(in the rows, 128 means zero)
Where one turn sends some rows of the set: a few examples, then the rows asked:
z_334: [143 139 151  80 141 132 148 141 108 152 101 152]
z_998: [123 119 124 121 131 166 157 149 132 120 106 141]
z_941: [122 104 119 116 136 151 147 143 124 113  97 145]
z_260: [169 131 148 102 147 163 116 138 117 138 107 148]
z_802: [150 138 157  85 151 133 141 138 117 157 110 150]
z_976: [148 140 160  97 159 134 148 145 118 148 103 131]
z_655: [154 125 162 126 134 135 117 131 122 122 122 152]
z_780: [147 133 153 128 122 140 115 135 131 121 120 151]
z_727: [141 101 162 103 136 128 127 152  96 153 118 143]
z_314: [141 112 159 105 131 119 119 132 106 156 122 145]
z_790: [173 125 141 109 142 156 115 148 130 144 110 130]
z_653: [157 120 163 119 130 134 131 148 131 124 135 152]
z_457: [122 112 119 102 121 133 166 143 133 141 115 137]
z_800: [139 105 118 101 127 166 167 138 123 133 113 149]
z_556: [111 110 121 120 128 147 147 129 130 138 117 124]
z_869: [127 110 111  93 131 162 155 154 125 140 107 141]
z_371: [124 108 116 106 126 142 156 143 145 155 107 150]
z_46: [137 111 155 107 114 122 125 136 105 156 125 151]
z_646: [159 140 138  99 142 167 118 140 115 134 100 139]
z_376: [123 100 118 129 116 146 146 143 128 136 106 133]

z_371 turns into z_800
z_869 turns into z_998
z_334 turns into z_646
Where do these go?
z_260 turns into z_655
z_790 turns into z_653

Where one turn sends some rows of the set: a few examples, then the rows asked:
z_109: [133 157 146 115 136 109 122 122 140 108 135 126 168 141 119 147 104 132
 154 127 132 124 120 171 109 153 141 131 112 144]
z_361: [131 140 134 114 111 119 131 141 138 111 135 128 156 106 119 145  96 117
 141 139 119 135 116 141 126 173 126 138 111 122]
z_668: [131 167 135 114 122 107 124 152 150 103 135 128 143 123 127 146 115 136
 147 121 126 108 111 153 119 163 141 136 124 137]
z_207: [138 137 139 126 104 115 158 128 145 106 145 121 139 116 122 130  90 120
 157 134 121 137 109 152 122 167 132 128 109 140]
z_750: [129 150 129 118 116  99 129 153 159 100 134 132 141 107 122 150 111 137
 148 122 118 122 113 150 112 167 129 132 121 130]
z_384: [116 106 133 141 120 135 146  97 134 114 143 120 150 137 145 125 134 148
 138  87 145 110 124 151 119 122 142 115 130 130]
z_237: [129 120 131 123 133 130 139 115 120 134 135 151 111 104 128 167 126 143
 138 119 142 143 115 158 146 110 151 139 109 101]
z_943: [134 128 130 145 130 126 137 115 116 136 147 157 110 118 136 146 137 138
 128 107 143 119 107 149 142 111 149 151 113 127]
z_326: [139 149 140 124 132 118 128 125 136 119 133 129 165 143 114 129  93 107
 140 129 131 127 124 157 122 159 141 132 108 137]
z_537: [120 126 120 135 127 112 137 104 140 111 125 159 129 115 140 132 124 146
 131 104 130 117 132 158 130  92 131 147 102 131]
z_385: [131 117 113 134 131 143 126 105 110 136 139 147 113 124 134 151 119 147
 141 107 117 140 137 153 116 113 143 112 117  92]
z_602: [106 104 131 124 126 127 145 100 141 114 131 112 149 126 145 149 137 161
 144  96 146 132 130 153 111 123 136 103 128 111]
z_797: [113 112 130 125 119 126 150 117 124 127 127 132 123 122 160 144 130 145
 146  92 130 160 121 160 138 125 139 120 103  91]
z_296: [128 159 139 111 116  99 147 148 148 103 144 123 127 132 138 133 113 141
 163 129 122 133 108 162 113 158 127 123 116 138]
z_423: [138 135 142 127 118 112 135 128 134 116 139 141 159 130 118 135  88 111
 148 130 113 149 115 162 120 165 128 136 102 130]
z_535: [123 168 135 104 131 100 138 143 145 111 131 108 139 133 133 131 117 133
 153 137 137 125 122 155 117 148 131 124 107 135]
z_25: [124 127 128 109 126 136 147 104 130 123 113 149 120 120 144 166 108 145
 135 122 136 153 132 157 143 114 142 125 112  95]
z_545: [114 116 134 128 121 131 154 109 130 128 130 118 126 136 163 156 138 156
 141  93 142 149 118 147 122 141 140 105 128 101]
z_302: [128 162 145 111 121 115 141 121 130 111 140 105 153 129 132 137 108 130
 155 143 138 127 114 153 119 156 134 134 104 147]
z_512: [121 109 124 138 133 114 130 114 130 123 151 156 130 107 122 137 142 147
 131 115 138 112 119 151 122  97 128 143 117 130]
z_912: [119  97 128 117 133 132 139 113 136 125 147 144 129 114 118 164 131 155
 134 131 145 135 122 145 114 119 127 109 145 105]
z_669: [131 117 117 139 125 143 128 100 108 136 148 144 115 132 142 156 128 156
 139 108 118 139 129 144 103 126 135 108 130 102]
z_370: [133 164 137 121 140  94 128 138 156 114 126 125 148 144 125 151 115 134
 147 118 133 128 121 160 103 161 141 120 119 137]
z_703: [115 102 130 137 119 130 142 105 128 113 140 134 146 123 141 113 125 138
 142  86 132 121 127 165 135 106 141 130 106 120]
z_744: [132 145 135 119 120 116 149 123 141 114 132 106 151 117 117 128  94 113
 147 141 137 130 124 144 125 158 136 129 100 136]
z_134: [127 120 133 121 117 146 155  98 131 125 131 144 123 142 151 166 115 151
 127 124 140 144 121 137 123 141 132 108 148 110]
z_295: [133 157 139 110 117 127 125 139 128 114 136 124 157 122 125 141 100 116
 138 138 128 121 114 144 133 169 137 141 115 129]
z_26: [133 117 135 123 129 143 147 114 122 139 143 144 109 124 132 173 127 146
 131 123 149 142 110 143 134 134 148 117 141 102]
z_126: [124 119 126 147 117 122 146  98 141 113 143 154 132 138 147 132 131 152
 122 107 134 107 122 137 111 119 121 130 138 146]
z_320: [132 143 129 120 115 100 156 150 160 106 136 124 124 120 122 124 100 123
 155 127 120 136 118 154 119 160 129 118 112 128]
z_956: [132 121 111 146 133 135 122  96 116 129 140 144 120 119 128 144 124 150
 140  97 122 119 138 155 112 103 150 123 111 112]
z_975: [134 143 131 125 108 110 137 148 150 109 138 131 141 110 124 147 104 124
 140 127 117 130 109 137 117 182 127 132 122 128]
z_574: [132 121 116 153 128 135 125  92 114 129 149 142 122 127 136 150 133 159
 138  98 122 117 130 146  99 116 142 119 124 122]
z_408: [124 105 128 139 129 127 138 112 133 127 160 149 128 128 125 143 143 151
 124 119 145 110 115 136 110 120 125 121 149 131]
z_631: [138 142 132 134 123  98 141 143 150 122 131 140 139 134 124 139  99 113
 142 121 115 152 116 151 113 174 128 125 109 122]
z_899: [128 164 138 103 125 117 117 145 137 104 133 125 157 119 123 144 108 129
 147 132 129 113 117 157 128 154 140 142 113 131]
z_947: [122 114 133 141 113 134 151 114 117 127 138 140 124 133 159 120 127 132
 139  83 129 138 115 158 146 123 145 132 105 110]
z_603: [112 102 120 120 124 124 145  99 150 111 130 145 142 123 133 150 121 156
 128 125 134 131 139 141 106 115 112 108 139 115]
z_238: [132 150 138 125 126  89 135 140 154 111 133 137 141 131 129 156 110 138
 155 120 116 150 111 165 101 168 128 124 112 130]
z_861: [138 124 119 144 126 147 127  98 105 133 146 150 112 130 137 148 119 148
 142  99 118 128 127 156 120 114 153 123 118 109]
z_569: [124 114 110 142 133 131 124  99 120 132 141 138 123 122 132 153 133 158
 137 106 121 129 139 143  96 115 133 108 123 105]
z_219: [135 144 133 136 119 133 148 102 121 126 126 158 109 135 158 149 118 141
 130 103 135 129 115 153 148 117 151 147 111 126]

z_899 turns into z_668
z_603 turns into z_134
z_370 turns into z_238
Where do these go?
z_408 turns into z_912
z_703 turns into z_384
z_207 turns into z_744
z_569 turns into z_669

